In the data rows, zero lies at 4.5, halfway between 4 and 5.
Here are some rows, each followed by its group. Groups can overlap.
[4 6 3 3 3 6 5 3 6 4 7 6 4 4 3] s
[2 4 7 3 6 6 6 3 5 2 2 7 2 4 5] k
[2 2 6 4 5 5 3 3 2 3 2 6 4 4 6] s
[5 2 3 4 7 4 6 6 3 3 6 6 3 7 3] k
[5 3 6 3 5 2 4 6 4 5 5 5 6 6 6] g
[6 6 7 6 7 3 6 3 4 3 6 2 7 7 2] v
[6 2 2 7 2 6 6 4 7 6 6 4 5 6 2] k
[5 6 5 6 4 6 6 5 4 6 7 2 7 4 2] g
[4 2 2 3 2 5 3 6 5 6 4 7 2 6 5] s
[6 5 7 4 5 2 2 7 7 6 6 5 7 6 6] s
[6 3 2 5 3 6 6 5 6 3 5 2 7 5 2] n
[6 6 7 7 7 3 6 3 4 5 6 2 7 6 2] v
[3 2 5 4 7 6 6 3 2 3 5 3 2 5 3] k
[4 4 5 8 3 5 3 6 2 4 2 6 5 2 6] u
[5 5 6 7 3 6 2 7 2 7 4 2 6 2 4] k
[3 5 3 3 4 6 6 5 6 2 3 5 4 6 4] u
[5 5 3 3 7 3 7 3 6 5 5 6 4 2 4] q
[5 7 5 4 3 6 6 4 5 4 6 3 6 4 3] g
[5 2 3 3 7 3 6 6 3 3 6 6 4 7 3] k
[5 5 5 3 7 2 4 7 6 4 6 6 3 7 6] k
[5 2 2 4 2 6 2 7 4 5 4 7 2 5 6] o
[6 6 4 4 4 3 2 6 6 2 3 2 3 7 6] o
[6 5 7 4 5 2 2 7 7 6 6 5 7 6 6] s
[5 6 4 7 5 3 3 5 3 7 4 6 5 4 6] g
[3 5 5 4 3 2 3 6 6 3 4 3 6 4 3] u
[5 2 2 4 2 6 2 6 5 5 3 7 2 5 6] o
[4 4 7 5 5 2 6 2 4 2 6 5 3 5 7] q
[2 2 7 4 4 5 3 2 2 2 1 5 4 4 6] s
[4 4 7 5 7 2 7 3 4 4 7 5 3 5 6] q
[3 5 5 3 3 6 6 2 6 2 4 7 2 2 6] n
[5 5 4 3 7 2 4 7 6 4 5 5 2 7 6] u
[3 3 4 4 7 6 5 2 2 3 5 3 2 5 3] k
[3 6 3 3 3 6 6 2 6 4 2 6 2 2 6] n
[6 5 7 4 5 2 2 7 7 6 6 6 7 6 6] s
[5 2 3 4 7 4 6 5 3 4 6 5 3 7 3] k
[2 7 5 5 6 6 6 3 7 5 2 5 3 5 5] n
[6 6 6 3 5 2 2 6 7 6 6 2 7 6 6] s
[5 5 4 3 7 2 4 7 6 4 5 5 2 7 6] u
[6 6 5 3 6 4 4 7 6 7 7 5 6 4 6] u
[5 4 7 8 6 6 2 7 2 5 2 2 6 4 4] u
[4 7 3 3 3 5 6 2 7 2 6 6 2 2 6] o
[2 4 2 3 5 2 3 3 5 5 2 5 3 4 6] u
[6 2 3 5 7 4 6 4 3 5 6 5 2 7 3] k
[4 2 5 5 3 6 2 5 2 5 5 6 2 2 6] n
[3 3 3 4 3 6 3 3 3 5 3 5 3 2 6] q
[3 5 2 3 4 6 6 5 6 2 3 5 5 5 4] u
[1 2 2 3 7 2 5 4 3 2 1 2 7 7 2] n
[5 6 4 7 2 5 2 6 4 6 2 5 6 2 6] u
[5 4 5 3 7 2 2 7 6 6 6 6 3 7 6] n
[6 7 5 5 3 6 6 4 5 4 6 3 6 4 3] g
[2 4 2 3 5 2 2 3 6 3 2 6 2 5 6] u
[5 3 2 6 2 6 3 7 2 6 3 6 3 2 6] k
[5 6 6 4 6 4 6 3 5 3 6 3 6 6 2] g
[1 3 7 4 5 6 3 3 2 2 2 3 4 4 6] o
[5 7 4 4 3 6 6 4 5 3 6 3 5 3 3] s
[5 4 5 3 7 2 2 7 6 6 6 6 3 7 6] n
[6 7 7 7 7 5 4 3 3 6 2 3 7 7 2] u
[4 2 2 3 4 4 2 7 4 7 6 6 3 7 6] g
[5 3 6 3 5 2 5 5 3 4 5 5 6 6 6] v
[4 4 7 4 5 2 6 3 3 2 6 4 4 6 7] v
[5 5 7 7 3 6 3 6 2 6 6 2 5 3 4] k
[6 5 7 4 5 2 2 6 7 6 6 4 7 6 6] s
[5 7 3 3 2 6 6 3 6 2 6 5 3 2 4] s
[4 4 6 3 3 6 5 3 4 2 4 3 4 2 6] o
[6 5 7 4 5 2 2 6 7 6 6 4 7 6 6] s
[2 3 6 3 7 6 6 3 3 2 4 6 2 4 4] k
[5 2 3 6 3 6 7 3 6 6 2 6 7 6 3] k
[6 5 6 8 7 2 6 4 4 7 6 2 6 6 2] v
[1 2 7 4 5 6 3 3 2 3 2 5 5 4 6] s
[6 5 7 3 5 2 2 7 6 7 7 4 7 6 6] s
[5 3 6 7 7 6 2 7 2 7 4 2 6 4 3] u
[4 2 4 6 7 6 4 4 2 4 6 2 3 5 2] k
[6 6 7 6 6 3 6 2 5 3 5 2 7 7 2] v
[3 5 2 3 3 6 6 5 6 2 2 5 4 5 4] u
[3 7 2 4 3 6 6 3 6 6 2 6 4 2 6] q
[5 6 2 7 5 4 3 5 3 7 2 6 4 3 6] v
[2 3 3 3 6 2 3 3 5 3 3 6 3 5 6] u
[5 5 7 3 5 2 2 7 6 7 7 4 7 6 6] s
[6 7 5 3 5 2 2 6 7 5 4 2 6 7 6] o
[6 4 4 7 6 4 6 3 2 6 4 7 3 7 2] u
[4 3 7 3 3 6 6 3 4 3 4 3 5 2 6] o
[4 7 2 3 3 6 6 2 7 2 6 7 3 2 6] o
[4 4 7 4 3 6 5 3 3 3 6 4 2 2 4] k
[2 4 7 3 6 6 6 3 4 2 3 6 2 4 4] k
[3 5 6 3 3 6 6 2 5 2 5 6 2 2 5] n
[4 3 3 4 4 6 3 7 4 7 2 5 3 5 4] u
[4 4 6 4 5 2 5 3 3 2 5 4 4 6 7] v
[6 5 4 8 7 4 6 2 6 6 1 7 7 7 2] q
[5 6 4 3 3 6 6 4 5 3 6 3 5 3 3] s
[4 4 7 4 4 6 4 5 2 4 7 2 4 2 3] k
[5 4 7 4 4 6 4 5 2 4 7 2 4 3 3] k
[6 6 7 7 7 3 7 3 4 4 6 2 7 7 2] v
[3 5 4 3 3 6 6 2 6 2 3 7 2 2 6] n
[6 7 4 7 4 6 5 5 5 6 6 3 7 5 3] g
[6 4 7 3 5 2 3 7 6 7 6 6 7 6 6] g
[4 3 3 5 3 6 6 3 6 4 2 5 7 6 4] u
[4 6 2 3 2 6 5 3 7 3 6 7 3 4 4] s
[6 6 4 7 5 6 5 6 4 7 7 2 7 5 2] v
[6 6 7 7 7 3 6 3 5 3 6 2 7 7 2] v
[5 6 2 7 4 5 3 4 4 7 2 6 4 3 6] v
[3 3 6 3 7 6 6 2 3 2 4 5 2 4 3] k
[3 5 5 3 2 6 6 2 6 2 4 7 2 2 6] n
Which group is second nearest to each row below, going by the distance to the group's nearest row?
[4 5 2 3 3 6 5 4 6 3 7 6 3 4 4] >> o
[5 5 7 6 3 6 3 5 2 6 6 2 5 3 4] >> g
[2 3 3 4 3 2 2 4 5 6 3 5 2 4 6] >> q
[5 6 2 7 4 5 3 4 4 7 2 6 3 3 6] >> g
[5 6 3 2 3 6 7 3 6 2 7 5 3 2 4] >> o
[6 7 4 3 4 2 2 6 6 4 3 2 5 7 6] >> s
Which group is second nearest to each row below, going by the distance to the centre of the group?
[3 6 3 3 2 6 6 2 7 4 2 6 2 2 6] >> o
[6 6 4 7 4 6 5 6 4 7 6 3 7 5 3] >> v
[5 3 6 3 5 2 5 4 3 4 5 4 5 6 6] >> v
[3 6 2 4 3 6 6 3 6 6 2 6 4 2 6] >> q
[6 6 2 2 6 5 5 7 5 3 2 2 5 3 4] >> o
[6 7 5 6 4 6 6 5 4 5 6 2 7 4 2] >> v
[3 6 3 3 4 6 5 4 7 2 3 6 3 6 4] >> o
[5 6 3 6 2 4 2 6 4 6 2 6 5 2 6] >> o
[3 5 6 3 3 6 6 2 5 3 5 6 2 2 5] >> o
Which group is nearest to each row below, going by the distance to the centre of the group?
[5 7 4 3 2 6 6 3 6 2 6 4 4 3 4] >> o
